One vector is turned by the same rotation once a step. Each row is the vector after some number of steps, and that number follows the row.
The counts run from 0 to 384.
[ 11.1   1.6 -23.3  41.8   0.6   3.5  43.6  36.7  -0.1  -2.4 -21.7  24.0
  25.0] => 21
[ -0.2 -47.4  18.3   6.2  19.0  35.6   7.6   7.2   2.3  35.7  16.5 -11.8
 -27.1] => 261
[ 24.2   3.4  27.6  34.5 -31.5  10.9  -8.5  -9.8  25.1 -14.6 -23.8 -36.9
  30.5] => 86
[ 11.3  -2.3 -15.9  -0.7  15.6  43.9   6.7  -3.5   0.1  21.2   8.5  15.2
 -63.1] => 232
[  6.9  28.0   1.8  14.7  -6.8 -41.0 -42.4 -36.6  -1.7  -6.3 -33.3 -14.4
   1.7] => 135
[  6.2  22.2 -17.1 -13.6   8.4 -27.4 -56.0  -7.6 -20.5  -7.6   4.8  24.1
 -32.3] => 165
[  7.9 -31.6 -11.5  18.1   9.3   7.9   9.3  59.6 -16.2   4.8  12.7  35.5
  27.5] => 11
[  7.0 -24.8 -14.8   6.2  -0.9   8.7  23.6   7.2  11.6  -0.3 -24.0  -4.8
 -68.3] => 223
[  9.4 -13.2  25.8   2.4 -17.1 -38.5 -57.5 -14.1  -0.7 -15.8 -13.4 -28.1
  12.9] => 128
[  8.2  24.8 -31.6  -6.4   8.1 -15.5 -27.1  -8.7 -14.5 -10.5  -9.7  31.0
 -55.5] => 185
[ -4.1 -11.4   5.8  32.2  31.4  19.2  33.2 -18.3   2.4  50.2 -16.0 -12.5
 -18.7] => 272
[ -5.9 -33.4  20.2  35.6  26.6  -7.5  29.5  -1.6  -0.7  43.5 -20.2 -13.8
  15.2] => 291
[  4.6  33.3 -18.6   1.8   6.8 -38.6 -46.8 -22.9 -11.9 -12.5 -17.1  16.4
 -25.1] => 161
[ -9.0 -25.1  12.8  39.7  27.2  -5.1  30.8  -7.3  -1.8  47.2 -19.6 -12.0
  17.5] => 292
[ -4.8 -39.9  21.2  13.6  31.9  23.5  -1.6   4.1  -7.5  50.8  24.4  -0.5
   5.2] => 282
[ -6.2 -43.8  20.7  22.6  24.3  -5.7  -1.6  22.5 -15.6  39.6  12.4   5.9
  37.7] => 307
[ 24.9  26.7   4.1  43.7 -24.7  33.5  14.6   0.3  18.9 -10.3 -19.2 -14.1
  34.5] => 67
[ 21.2  27.3 -18.4  23.8  -9.7  17.2 -14.8  34.0  -8.0 -19.7   8.8  35.1
  38.7] => 369
[  7.6 -16.5 -12.7  -6.6  18.5  43.5   2.4   1.1  -0.5  21.7  18.3  11.9
 -58.8] => 234
[  7.4  17.8  12.8  17.2  -8.1 -42.9 -36.9 -30.7   2.3 -12.9 -34.0 -21.5
   5.3] => 133
[ 14.9   0.9  28.1  25.5 -25.9 -16.0 -33.3 -23.2  13.7  -9.8 -23.0 -41.2
  27.8] => 108
[ 27.2  37.5   0.2  34.6 -18.0  41.3   0.3  -4.5  13.4  -5.5 -13.2  -4.2
  32.7] => 70
[  7.1  13.6 -18.1 -15.5   5.0 -25.3 -60.4  -3.4 -19.1 -13.4   7.9  24.3
 -29.4] => 166
[ -6.9 -46.9  20.1  14.9  30.1  23.6   1.0   5.7  -5.4  48.7  25.0  -7.1
   7.8] => 283
[ 23.8  -1.7  -7.7  27.6 -37.8  -4.1   3.9  38.2  12.5 -39.5 -24.1   0.7
  30.0] => 380
[ 10.2  -7.7 -22.5 -18.1   2.7  -8.5 -40.3  13.3 -14.6 -13.8  11.0  29.6
 -57.0] => 190
[  5.6 -47.8   5.2  -2.8   3.2  33.2   8.7  17.0   8.6  15.7  13.0  -7.4
 -54.9] => 239
[ 11.8  -2.3 -11.6  20.3   4.2   1.0 -15.4  41.0 -18.5  -1.5  17.8  36.3
  51.9] => 349
[  5.0  11.9 -26.2   3.8  -2.5 -41.3 -16.5  -7.2  -7.5 -17.2 -33.7  12.6
 -53.6] => 180
[  0.9 -53.3  18.7  10.2  18.5  30.9  13.5   5.6   4.3  36.0  15.9 -14.7
 -27.9] => 262
[ 14.2  40.7  12.5  24.3  -5.7  -8.0 -41.9 -43.5   1.4  -1.2 -18.6 -15.3
  17.5] => 115
[ 12.1 -11.9  -6.7  34.3 -12.3 -19.6   8.2  43.7  -3.5 -22.1 -19.3  11.7
  45.4] => 357
[  7.9  39.6   0.4  13.6  -0.8 -35.2 -46.0 -37.5  -4.8  -5.0 -26.1  -4.5
  -0.3] => 137
[ -1.9 -30.7   3.4  33.1   6.0 -29.9   8.7  38.3 -14.1   6.1  -8.9   7.0
  50.2] => 333
[  8.1  -2.8  20.3   9.1 -15.0 -43.1 -48.5 -20.2   1.4 -16.0 -24.1 -29.1
   9.5] => 130
[  3.7  19.6 -11.5   5.3  -2.2 -55.0 -37.3 -21.4  -7.2 -16.4 -35.0  -1.8
 -24.2] => 157
[ 27.6  -3.3   6.1  21.6 -20.3  49.2  -7.2  35.3  10.2 -12.8  20.6   4.9
  36.7] => 55
[ -2.4   3.9  -6.4  30.4  33.7   0.4  -3.7  12.9 -24.2  34.5  13.6  28.2
  47.5] => 323
[ -4.4 -37.7  12.6  24.8  16.0  15.8  34.8  -7.0   8.4  39.7 -20.5 -24.7
 -20.7] => 268
[ -3.5   0.9  -3.2  27.0  31.6  -1.1  -5.2  17.1 -24.3  29.1  14.9  30.1
  46.1] => 324
[ 27.1  21.7  12.7  26.6 -19.9  49.7 -24.4   1.1   9.2  -6.0  17.2  -6.9
  34.3] => 75
[ -8.9 -10.4   8.2  38.2  34.9  -2.1  27.5 -12.5  -5.9  50.3 -17.0  -6.7
  17.4] => 294
[ -6.4 -30.9  18.8  15.1  36.1  31.2  -0.6   0.5 -10.2  52.7  27.7  -0.4
   3.0] => 281
[ -3.7 -24.8   5.2  23.8  15.9 -10.2 -10.5  34.4 -19.0  17.6  19.0  21.7
  51.6] => 328
[ 15.4  -6.5  -9.4  34.4 -14.3 -20.2  13.4  40.9  -2.5 -20.3 -20.3  10.1
  44.5] => 358
[ 25.2 -13.3  14.5  24.5 -32.3  38.9  -0.5  34.4  13.7 -18.2   5.9  -8.4
  36.8] => 58
[  2.8  -7.7 -20.0  19.8  21.2  14.2  11.7  41.0 -21.4  15.2  21.0  47.5
  24.0] => 7
[  5.5   0.2   8.0 -11.4  -2.8 -36.5 -71.9  -7.9 -16.3 -12.8   9.2   3.5
  -2.8] => 146
[  0.3 -42.3  16.1  21.9  17.0  17.0  33.8  -4.6   8.9  36.9 -12.4 -24.1
 -21.3] => 267
[ -2.5 -54.2  18.0  15.8  15.9  26.0  20.0   6.2   7.8  35.3   0.4 -21.4
 -26.3] => 264
[  9.0  18.9 -31.0 -10.9   6.8 -11.3 -30.0  -1.5 -13.9 -10.8  -5.2  30.6
 -55.4] => 186
[ 10.2  -4.5  27.3   0.6 -15.4 -20.9 -68.2 -14.1  -4.5 -14.4   6.9 -20.4
  13.3] => 125
[ 28.0 -11.1  31.8  19.3 -31.6  23.1 -20.6   7.6  18.1 -15.5   1.0 -29.9
  36.4] => 82
[ 24.0  32.1 -13.0  39.0 -11.3  43.6  15.5  18.8   5.2  -4.9  -4.2  15.2
  31.5] => 48
[ 21.1  31.6  14.9  36.7 -21.3  15.2 -11.3 -25.3  17.8  -6.3 -22.6 -24.0
  27.5] => 90
[  1.9  -1.2  -4.8  13.9  28.6  46.1  18.1 -18.6   3.1  40.0   6.7   3.8
 -39.4] => 253
[ 22.0 -18.4  -2.8  33.7 -23.9  15.5  28.5  45.3  10.0 -17.9 -12.8   0.8
  31.5] => 39
[ 22.0  30.0  19.8  17.9 -10.2  27.5 -47.2 -23.7   4.9   1.2  12.4 -11.4
  31.7] => 97
[ -2.8 -53.9  18.6  13.4  15.2  27.3  14.9  11.1   8.4  34.6   8.8 -20.1
 -25.6] => 263
[ 12.2  -4.1 -26.8 -11.9   8.5  22.2 -17.8  10.7  -8.0  -2.1  12.5  27.8
 -67.1] => 211
[ 14.2 -20.7  -4.3  26.8 -14.8 -17.9  -0.3  47.8  -7.9 -20.1  -7.1  14.6
  47.9] => 355
[ 10.9 -13.4  -3.8  15.9  -2.4  -4.9 -15.8  47.5 -16.8  -6.6  14.2  30.2
  51.2] => 351
[ 15.6  -8.0  34.0  18.5 -27.0  -7.8 -40.5 -15.3  10.1 -10.9 -11.7 -39.7
  26.2] => 106
[ 22.5  40.5  18.2  24.3 -11.5  25.7 -31.3 -29.8   9.6   0.9  -0.3 -15.1
  29.7] => 94
[ 25.1  -9.8  29.8  26.5 -36.0  19.8 -16.3   3.8  20.1 -17.5  -7.4 -34.9
  35.5] => 83
[ 14.7  43.2  13.9  18.2  -3.6  -2.4 -56.2 -39.8  -2.1   0.7  -2.6 -11.2
  18.9] => 117
[ 27.6  13.9  -9.8  31.0 -36.4   1.5   6.0  26.2  13.3 -38.7 -29.0   0.0
  28.5] => 382
[ 25.5  18.0   6.3  42.6 -28.7  29.0  18.0   4.5  20.2 -13.8 -26.5 -19.4
  32.1] => 66
[  4.5  19.8   0.8  -7.3   2.6 -25.5 -72.4 -20.1 -17.2  -7.3   4.0   8.1
  -4.7] => 143
[ 11.9  20.6  18.9   0.5  -4.5  -4.4 -72.4 -25.5  -3.5   1.1  14.7  -8.4
  21.8] => 121
[ 24.0 -11.8  13.0  22.2 -28.6  41.4  -2.7  35.5  11.1 -17.6  14.5  -3.6
  34.4] => 57
[ 10.7  21.1 -21.7  40.2   3.9  18.3  31.8  31.0  -6.5   1.2 -12.8  33.5
  27.3] => 24
[  7.2 -48.4   8.9   5.0   2.4  25.1  21.4  12.3  14.1  15.8  -5.3 -15.9
 -51.6] => 242
[ -6.1  -2.5   4.5  27.1  38.0  27.3  23.3 -16.3  -4.9  54.9   2.3   1.4
  -9.8] => 275
[  4.4  27.3  -0.6  -1.8   5.0 -25.9 -68.2 -25.9 -14.7  -7.8   2.8   8.8
  -1.9] => 142
[  9.7  19.5  10.1  15.5  -7.7 -45.2 -38.5 -35.6  -0.7  -7.8 -34.3 -17.5
   3.3] => 134
[  8.5 -30.6 -10.5  32.8  -2.7  -4.9  31.9  52.2  -5.9  -4.2 -14.5  19.0
  27.4] => 16
[ -6.9   0.0   5.9  34.8  40.2   5.7  17.4 -12.1  -8.4  51.4  -5.9   8.3
  22.0] => 297
[ 19.3 -10.6  34.9  15.3 -28.0  -6.4 -42.2 -14.9  13.2 -15.0  -5.4 -38.3
  28.0] => 105
[ 26.4   5.7  -9.2  31.5 -35.1  -4.0   4.9  32.6   9.5 -40.0 -26.2  -0.3
  28.2] => 381
[ 12.6  37.3  13.1  11.4  -0.1   1.5 -61.3 -35.5  -4.2   0.7   1.5  -7.4
  17.3] => 118
[ -8.1 -54.1  26.6  19.6  23.0   7.3  11.3   9.7  -2.4  44.0   9.5 -16.3
   7.5] => 286
[ -3.0  -6.8  -2.6  22.5  29.2   0.6  -9.9  22.4 -23.9  30.5  16.8  32.4
  48.9] => 325
[  4.6 -12.9   7.0  -1.2 -14.3 -58.0 -48.5  -4.5  -5.5 -20.4 -24.0  -9.6
 -15.3] => 152
[  2.3 -27.0   2.3  18.3  10.2  21.4  37.4  -3.9  16.2  26.2 -21.8 -16.4
 -50.4] => 246
[  9.1   3.6 -20.6   4.0  15.3  37.1  11.0  -3.1   2.6  19.1   4.0  16.3
 -65.9] => 231
[ 19.1  36.6 -23.9  37.2  -7.8   7.4   0.4  22.7  -8.2 -14.6  -4.6  34.3
  39.6] => 366
[ 17.3 -20.7  -1.3  20.9 -16.1  29.1  11.5  54.9  -0.3 -13.3  14.1  19.4
  30.5] => 34
[ 26.0 -16.4  12.3  29.6 -36.0  27.0   5.5  31.1  17.0 -23.3  -4.3 -16.5
  35.0] => 60
[ 20.8  22.8  22.9  12.8 -15.1  28.0 -54.5 -19.6   7.0  -1.0  17.4 -13.1
  34.2] => 98
[ -3.7   2.7 -22.7  38.7  25.4 -13.3  33.4  26.2 -15.7  20.8 -20.3  36.4
  18.1] => 0
[  3.6 -11.2  10.7  -8.0  -9.1 -47.5 -63.4  -6.9 -11.3 -19.5  -3.9  -5.7
  -7.7] => 149
[  5.0 -17.3   7.1  -4.5  -8.1 -55.9 -54.0  -3.6  -5.1 -23.5 -17.6  -8.1
 -13.1] => 151
[ 28.3  21.8  -3.3  28.2 -12.7  53.7   0.4  22.1   1.3  -4.9  15.3  18.0
  31.8] => 51
[  2.2  15.4 -14.9  45.2  13.6 -20.7  17.9  19.0 -15.3   8.2 -20.3  22.7
  46.6] => 340
[  7.3  -9.2  24.2   4.8 -17.9 -41.5 -52.8 -18.1   0.2 -13.4 -21.6 -29.8
  13.3] => 129
[ -8.1 -49.1  18.3  27.1  20.2 -17.0   5.9  22.2 -10.8  31.7   4.2  -1.7
  38.8] => 309
[  5.9 -26.6 -11.8  19.4   9.4  11.5   7.5  52.4 -17.9   6.6  15.4  35.9
  29.0] => 10
[ -3.7 -17.9   8.1  30.3  27.4  17.8  35.8 -16.7   4.9  47.3 -18.8 -14.6
 -16.5] => 271
[  3.5  23.0 -29.8  -1.1   3.7 -25.0 -18.7 -10.2  -9.7 -11.1 -24.0  24.0
 -55.4] => 183
[ 12.3 -25.3 -13.5 -15.3   0.5  19.2 -13.8  22.7  -3.5  -2.8  14.2  18.8
 -67.1] => 214
[  8.5  10.9 -29.1 -14.9   5.4  -7.7 -34.7   6.0 -14.2 -10.8   6.6  33.4
 -55.3] => 188
[  5.4 -23.2 -15.4  21.0  13.3  14.0   7.1  49.8 -19.7   9.1  20.8  42.4
  26.7] => 9
[ 18.5 -10.2  -8.9  19.1  -6.9  35.5   4.7  50.9  -7.2  -7.7  21.4  25.0
  32.4] => 32
[ 12.7  22.1 -27.4  37.2   7.6  22.1  29.5  31.6  -6.0   3.4  -3.9  36.4
  27.3] => 25
[ 18.6 -24.8  -2.5  31.2 -21.8  15.0  27.5  50.3   9.6 -18.5  -8.3   3.3
  30.9] => 38
[ 25.8   5.5   1.1  25.6 -22.7  53.2  -9.4  31.1   5.9 -13.5  20.0   9.7
  34.9] => 54
[  1.2 -28.3   2.6  33.9   5.5 -31.9  13.6  33.1 -11.1   3.6 -15.0   9.6
  47.8] => 334
[  8.4  17.5 -35.5  -0.6  10.1   8.8   4.1  -4.7  -3.9  -2.8 -15.6  21.1
 -70.3] => 206
[  6.0  -7.5   7.8 -12.9  -6.5 -39.0 -70.9  -8.5 -13.2 -16.6   6.1   2.5
  -5.2] => 147
[ 26.9  -0.2  11.7  40.0 -33.2  21.4  14.9  17.7  20.5 -18.3 -19.3 -21.4
  31.2] => 63
[ -9.1 -28.4  10.1  42.1  21.0 -25.9  22.5  12.2 -11.4  31.7 -18.3  -1.8
  37.8] => 313
[  9.0  23.8 -33.9  -5.7   6.7 -17.4 -25.1  -8.1 -11.7  -9.9 -16.3  29.5
 -53.8] => 184
[  8.1  -8.5  27.0   2.1 -15.0 -27.5 -65.8 -15.7  -1.9 -12.2   2.7 -21.6
  16.9] => 126
[  6.8   6.1 -15.9 -15.7   5.4 -27.6 -59.1   1.6 -20.7 -14.2   6.3  25.1
 -29.4] => 167
[  9.0 -20.3 -22.0  -3.0  -9.2 -26.1   0.5  12.4   3.6 -23.0 -25.7   5.7
 -69.6] => 199
[ 21.5  -3.9  -5.1  38.9 -23.7  17.3  33.6  35.1  12.1 -16.9 -22.5   0.4
  30.0] => 41
[  8.6 -26.2 -12.5  34.5  -4.8 -10.1  35.0  54.0  -5.6  -7.5 -18.3  18.7
  25.6] => 17
[ -1.5 -30.8   4.8  23.2  14.4 -13.0  -8.7  35.3 -17.0  16.1  15.2  23.3
  50.7] => 329
[ 22.6  38.9  13.6  31.4 -15.2  26.1 -20.9 -30.6  14.3  -3.0 -14.0 -20.2
  28.6] => 92
[ 17.9 -24.2  -4.8  25.8 -19.3  23.2  11.1  55.0  -0.1 -13.0  14.1  15.0
  31.9] => 35
[  4.0  -5.7 -16.9  -0.6  -7.6 -50.7 -20.1   1.8  -5.7 -24.5 -34.8   6.0
 -46.0] => 177
[ 18.4  33.6 -22.2  39.5  -7.4   1.1   8.3  24.8  -5.0 -17.6 -19.8  24.4
  39.5] => 364
[ 24.9  -4.9  -5.0  28.0 -36.0  -2.5  -2.1  40.4   7.3 -38.5 -18.2   2.2
  31.7] => 379
[-10.9 -46.3  23.3  31.5  24.5  -3.4  24.4   0.7   0.1  41.0 -11.6 -21.0
  14.8] => 289
[ -7.3 -13.5   8.8  23.8  39.1  14.7  -7.4   6.0 -18.1  51.4  21.8  16.9
  30.2] => 302
[ 27.0  15.4  19.7  22.2 -21.0  48.9 -29.6   4.8   9.7  -7.6  21.0  -8.2
  32.3] => 76
[ 10.6  -4.0 -21.0  39.7  -3.4   0.6  43.2  39.4  -3.1  -3.4 -26.1  22.2
  25.1] => 20
[ -7.5 -33.1  18.7  17.9  31.1   2.7  -6.5  15.1 -16.2  42.6  21.8  11.5
  35.9] => 305
[  7.2  13.3 -14.9  25.8   7.6   2.0 -11.5  33.5 -20.7   3.7  14.3  37.3
  51.9] => 347
[  9.7 -24.4  -6.8  -4.6  13.3  45.6   1.9   6.9  -0.4  20.8  18.6   8.1
 -58.3] => 235
[ 26.6  35.6   2.3  38.4 -20.1  36.0   6.2  -5.0  15.8  -8.1 -14.5  -7.4
  33.4] => 69
[  8.1  39.6  -3.9   6.8   3.5 -27.8 -56.8 -34.2 -11.1  -2.6 -14.1   4.1
  -3.6] => 139
[  4.9  -0.6  -2.3   1.4 -10.3 -62.7 -37.3 -12.2  -5.1 -20.0 -36.4  -8.9
 -17.7] => 154
[  9.0 -28.3 -13.7   5.2  -4.5   3.0  21.5  11.0   8.8  -4.0 -23.0  -5.1
 -69.3] => 222
[ 14.5   9.4  27.4  25.7 -25.1 -18.5 -29.6 -24.3  14.9 -12.9 -25.2 -37.6
  25.0] => 109
[ -8.5 -25.5  14.9  14.2  35.1  35.7  -0.3  -3.9  -9.2  51.8  23.5   2.1
   2.0] => 280
[  3.0   0.9  -6.0  21.5  26.7  41.3  26.9 -15.4   6.4  39.0  -2.2  -2.1
 -45.0] => 252
[ 26.0  12.6   8.4  38.9 -28.5  25.3  18.4   7.0  24.5 -15.9 -24.1 -20.8
  32.4] => 65
[  6.8 -13.0 -21.8 -23.2  -1.2  -9.8 -36.9  17.3 -10.0 -16.0   7.5  26.3
 -57.0] => 191
[ 23.2  17.3 -12.7  16.0 -19.0  18.5 -18.6  40.3  -8.0 -22.7  14.0  33.0
  36.7] => 371
[  6.7 -40.5 -10.6  -6.8  -6.3   6.6   7.7  19.4   8.6  -6.3  -6.2  -2.2
 -69.2] => 219
[  3.2  21.1 -20.1  39.5  12.9  -9.4   8.4  18.5 -14.1   8.6 -14.4  31.7
  47.7] => 342
[  8.4  26.5 -19.2  -8.7   9.0 -29.9 -56.2 -13.9 -17.7 -10.8  -1.2  24.5
 -27.7] => 164
[ 10.5  10.5 -29.6  -7.9  10.0  18.5  -4.3   2.8  -3.4  -1.5   1.7  26.0
 -67.3] => 209
[  9.7 -42.5  -0.2  -5.8  11.1  36.9   3.4  16.4   5.6  17.7  16.9  -5.4
 -55.0] => 238
[ 17.1  17.8 -18.0  40.3 -11.0 -16.0  18.6  31.7  -4.3 -19.8 -27.8  18.3
  42.0] => 361
[ -5.3  10.8  -6.4  33.1  34.1  -0.7   4.3   7.5 -21.8  36.0   6.9  30.6
  45.5] => 322
[  5.6 -35.3 -10.6  27.9  -3.0  -6.7  27.4  52.8  -8.4  -2.4  -7.9  18.7
  25.6] => 15
[  8.7   6.7 -22.4   8.7   9.6  27.7  22.3  -6.6   8.1  15.9 -15.8   7.2
 -66.9] => 228
[ 15.2   1.0 -12.3  38.2 -14.5 -20.6  13.1  37.6   0.0 -21.2 -24.9  13.0
  44.5] => 359
[  7.5   9.7 -29.6   1.2   3.4  -5.4   6.2  -4.6  -1.0  -5.8 -25.5  14.8
 -70.1] => 204
[  6.7  29.4 -21.2  -8.1   9.3 -32.2 -49.3 -18.4 -19.3  -9.2  -5.0  25.3
 -28.2] => 163
[ 12.3 -20.9  -3.5  24.6 -11.9 -14.0  -5.6  46.7 -11.3 -18.0   1.0  17.9
  51.3] => 354
[  2.7   5.7 -24.4  29.2  28.7   9.1  19.8  30.8 -21.7  17.4   5.0  44.4
  21.5] => 4
[  7.1  11.4  -4.0   6.7  -3.7 -56.3 -34.4 -21.6  -6.0 -19.0 -36.0  -3.7
 -21.7] => 156
[  5.9 -39.2  -2.4  -4.8   9.2  39.9   0.4  17.2   2.9  19.7  20.5  -0.1
 -54.9] => 237
[ -0.1  11.2 -27.3  31.9  25.5  -0.2  23.1  29.8 -20.8  21.5  -1.2  46.3
  21.9] => 3
[ -1.2 -21.2  -0.7  37.1   5.8 -31.5  15.3  30.8 -11.4   2.9 -21.2  11.5
  49.3] => 335
[ 10.9   5.3 -12.3  22.5   4.3   3.3 -17.2  40.8 -20.9  -1.5  18.0  38.0
  51.5] => 348
[ 23.8 -10.5  -1.9  18.9 -34.3   2.1  -8.2  44.4   6.8 -39.2  -3.3  11.2
  34.0] => 377
[ 24.8  -8.6  -2.0  19.3 -34.2   4.2 -13.2  46.3   3.6 -37.8   5.0  11.2
  37.2] => 376
[  5.3 -16.0  -6.6 -18.3  -5.3 -36.2 -54.7  11.7 -14.5 -22.5   2.6  16.6
 -35.3] => 170
